Questions about the table below. Counting starts at 0.
1) Report the entry at row 0, column 1.
2) Report the entry in row 0 and column 0.
3) Report the entry at row 2, column 0.
4) Report the entry at row 1, column 1.
5) Report the entry directly below -32.
6) Report the entry in row 1 and column 0.
7) Report the entry directly below 10.
8) Report the entry just right of 24.
[[-50,5,39,26],
[-50,1,-3,-7],
[-50,-27,11,-22],
[-50,24,41,16],
[-50,28,-13,3],
[-50,-40,17,-5],
[-50,-5,-34,-32],
[-50,29,-24,12],
[-50,14,20,10],
[-50,-13,-40,-3],
[-50,16,21,41],
[-50,-42,18,-1],
[-50,-13,-34,-23],
[-50,-14,-16,-20]]
1) 5
2) -50
3) -50
4) 1
5) 12
6) -50
7) -3
8) 41

Read these off the array that follows. Counting starts at 0.
1) Find the entry in the bottom-right corner.
2) Find the entry in row 0 and column 0.
3) Find the entry at row 0, column 2.
4) Find the entry in row 2 and column 2.
5) Find the entry in the bottom-left corner.
6) Find the entry at row 2, column 1.
7) Find the entry just right of -15.
8) Find the entry in row 2 and column 0.
[[-30,-22,-28,21,-7,-17,-30,24],
[39,24,38,-16,-1,44,43,-9],
[25,24,30,-48,24,32,32,-44],
[-15,-6,-10,7,7,-4,-17,11],
[-3,3,1,-3,11,2,-3,-2],
[3,-7,-5,6,-24,3,15,4],
[12,21,20,5,22,5,7,3],
[17,12,17,13,-5,16,18,14],
[-34,-18,-28,17,7,-21,-39,20]]
1) 20
2) -30
3) -28
4) 30
5) -34
6) 24
7) -6
8) 25

Read these off the grid that follows. Counting starts at 0.
1) Report the entry just right of 3066.
2) Report the entry directly above 5802.
3) Report the entry directly below 6660.
4) Report the entry just left of 5011.
5) Report the entry just left of 5528.
6) Report the bottom-left entry.
7) Report the entry at row 0, column 2.
8) Report the entry in row 0 and column 1.
[[5758, 7872, 5768, 5244, 5164, 6460, 4032, 4606, 5295, 7336],
 [5743, 6017, 6741, 2727, 4810, 5812, 5089, 5751, 6259, 7301],
 [5462, 4276, 4262, 5648, 6517, 5722, 3805, 6041, 6045, 5274],
 [5624, 6737, 5485, 2757, 5458, 6223, 5528, 7018, 5770, 6583],
 [5785, 7145, 6389, 4980, 4488, 6082, 6335, 5359, 7314, 5229],
 [5341, 6400, 3066, 6756, 7558, 5642, 3639, 5334, 3817, 3930],
 [5715, 6660, 4868, 6032, 7285, 5707, 5127, 5964, 6833, 5987],
 [5845, 6449, 5171, 6088, 5710, 5817, 5487, 6556, 5514, 6432],
 [5335, 5251, 7168, 6571, 5092, 6002, 5555, 5139, 4689, 3996],
 [5802, 5664, 6577, 5509, 4909, 5378, 5011, 4773, 5814, 3883],
 [4747, 5248, 6343, 7008, 6425, 4274, 4861, 5730, 4157, 5935],
 [5484, 5230, 3703, 6330, 5363, 6897, 6181, 5232, 3994, 2015],
 [6184, 5341, 5258, 3497, 5146, 5819, 4765, 5203, 5248, 6971]]
1) 6756
2) 5335
3) 6449
4) 5378
5) 6223
6) 6184
7) 5768
8) 7872

Questions about the array below. Counting starts at 0.
1) What is the entry at row 2, column 0?
2) What is the entry in the top-left corner?
3) What is the entry at row 0, column 2?
4) What is the entry at the centre?
5) What is the entry in the bottom-right corner?
6) What is the entry in row 1 and column 2?
7) What is the entry directly below -3?
8) What is the top-right entry?
[[0,-17,34,-19,-10],
[25,30,5,44,2],
[2,-38,-31,20,-46],
[-34,25,22,20,-17],
[-39,18,23,11,-16],
[8,31,-34,-4,40],
[-1,-16,26,-24,-3],
[7,-29,4,-12,-19],
[6,-34,8,-25,-7],
[39,4,-10,13,16],
[-4,-36,-18,2,-33]]
1) 2
2) 0
3) 34
4) -34
5) -33
6) 5
7) -19
8) -10

Questions about the table below.
1) Find the entry in the top-right corner.
2) Find the top-left entry.
3) Find the bottom-right entry.
4) Find the fourth-last entry, reading row by row.
5) Find the bottom-left entry.
6) Find the top entry of the column that holds the smallest entry.
3  8  4  3  6  5  2  1  3  3
4  8  4  2  6  6  3  2  2  4
1) 3
2) 3
3) 4
4) 3
5) 4
6) 1

Read these off the grid that follows.
1) Which number is the entry just left of 51?
2) Which number is the entry just left of 80?
((192, 133, 167, 142, 117, 54, 80, 51, 148, 110, 44, 60, 136, 113), (135, 43, 104, 110, 200, 102, 78, 90, 156, 46, 135, 111, 177, 206))
1) 80
2) 54

Read these off the table that follows.
1) Give the smallest entry in the first row.
2) Give the third largest entry.
3) Give the 3rd entry on the main diagonal.
4) Give the last entry, reading row by row.
5) Give the top-right entry.
6) Give the minimum.
7) Give the entry in the top-left corner.
8) Give the bottom-left entry.
[[10,-13,0,-35,-17,-20,-10,-8,-10],
[-41,-8,14,15,-21,0,21,-4,-12],
[20,20,-24,28,10,7,33,-25,-6],
[28,-8,7,3,14,10,-20,-4,28],
[14,1,8,-36,22,16,-22,-23,28],
[-32,-7,11,-6,-18,-19,23,-1,-9],
[-21,-11,-17,46,-24,6,12,33,22],
[12,-4,7,-29,9,-22,-23,-9,-42],
[-20,-34,-24,53,-19,25,28,35,23],
[-25,21,-5,5,-21,-30,21,-5,-5],
[26,6,4,9,28,-31,22,-8,-37],
[-7,2,-16,5,4,10,36,-8,18],
[0,-15,-10,-15,-13,-25,-24,26,-12],
[15,14,-13,-30,-19,-18,-12,-37,-34]]
1) -35
2) 36
3) -24
4) -34
5) -10
6) -42
7) 10
8) 15

Questions about the row below.
1) Read off the second entry from the left.
2) Read off the first entry from the left.
3) Read off the entry just right of -45.
4) Read off the 2nd entry from the right.
5) Read off the entry just left of 3.
6) Read off the entry just right of 22.
7) Read off the last entry.
(5, 22, 12, -1, 9, 8, -5, -45, 3, -7, -24, 9, 8, -18)
1) 22
2) 5
3) 3
4) 8
5) -45
6) 12
7) -18

((88.0, 132.1, 220.3, -16.2, 93.0, 107.1, -112.1, 87.1, 126.4, 151.3, 142.1, 306.4, -60.3, 176.8, -51.3, 132.3), (-21.2, -103.5, 27.8, 91.3, 16.5, 67.5, 110.5, 142.1, 175.0, 143.5, 52.7, 22.6, -25.9, 63.8, 97.9, -39.1), (-36.2, -24.4, 134.1, -82.6, 37.8, 96.9, -99.3, 183.7, 33.3, 12.5, 172.2, 59.4, 119.6, 139.3, 208.9, -13.2), (0.4, 38.1, 134.9, -91.7, 46.4, 89.2, -108.0, 136.8, 9.1, -6.7, 148.9, 68.8, 127.2, 129.4, 154.5, 29.9), (38.7, -9.4, -110.7, 226.8, 41.3, -34.4, 249.2, -35.2, -41.5, 2.5, -28.6, -84.4, 67.5, -98.9, 106.9, -18.5), (54.1, 95.5, 230.0, -171.1, 42.2, 152.1, -181.4, 155.4, 201.3, 128.8, 117.3, 193.7, -2.8, 227.1, -52.0, 122.8), (-91.0, -193.2, -16.1, 60.5, -12.0, 62.7, 118.0, 198.7, 127.0, 73.7, 74.3, -103.6, 66.3, 45.5, 243.3, -121.1), (88.2, 87.2, -47.0, -95.4, -32.5, 60.0, 82.9, -9.4, 150.5, 3.9, -146.6, -195.7, 104.3, 15.7, -130.4, 106.3), (50.0, -44.7, -5.9, 224.5, 41.9, 34.5, 216.0, 43.7, 206.8, 216.7, -15.7, 97.3, -134.5, 11.9, -42.3, 15.2), (-2.5, 9.6, 223.0, -225.3, 9.1, 175.1, -194.7, 231.7, 247.5, 128.1, 128.2, 118.4, 25.2, 250.5, 16.7, 67.1), (-58.2, -161.0, 0.9, 248.8, 56.0, 19.6, 181.7, 141.1, 56.2, 127.8, 133.0, 78.1, -26.8, 8.8, 253.4, -114.5), (-34.9, -32.5, 144.5, 0.1, 64.4, 82.8, -71.6, 177.5, 14.8, 45.6, 207.5, 138.9, 74.1, 130.1, 230.8, -24.6), (32.9, 103.8, 103.0, -97.8, 51.7, 63.8, -100.2, 70.3, -70.5, -76.8, 115.6, 23.7, 183.3, 88.6, 134.7, 61.9))
The entry just left of 175.1: 9.1
What is the entry just left of 148.9?
A: -6.7
What is the entry just right of 151.3?
A: 142.1
What is the entry just right of -70.5?
A: -76.8
What is the entry just right of 96.9?
A: -99.3
What is the entry just right of 127.2?
A: 129.4
The entry just right of 144.5 -> 0.1
What is the entry just right of the largest entry?
A: -60.3
The smallest entry -> -225.3
What is the entry just left of 227.1?
A: -2.8
The entry just left of -95.4 is -47.0
The entry just left of 25.2 is 118.4
The entry just right of 0.1 -> 64.4
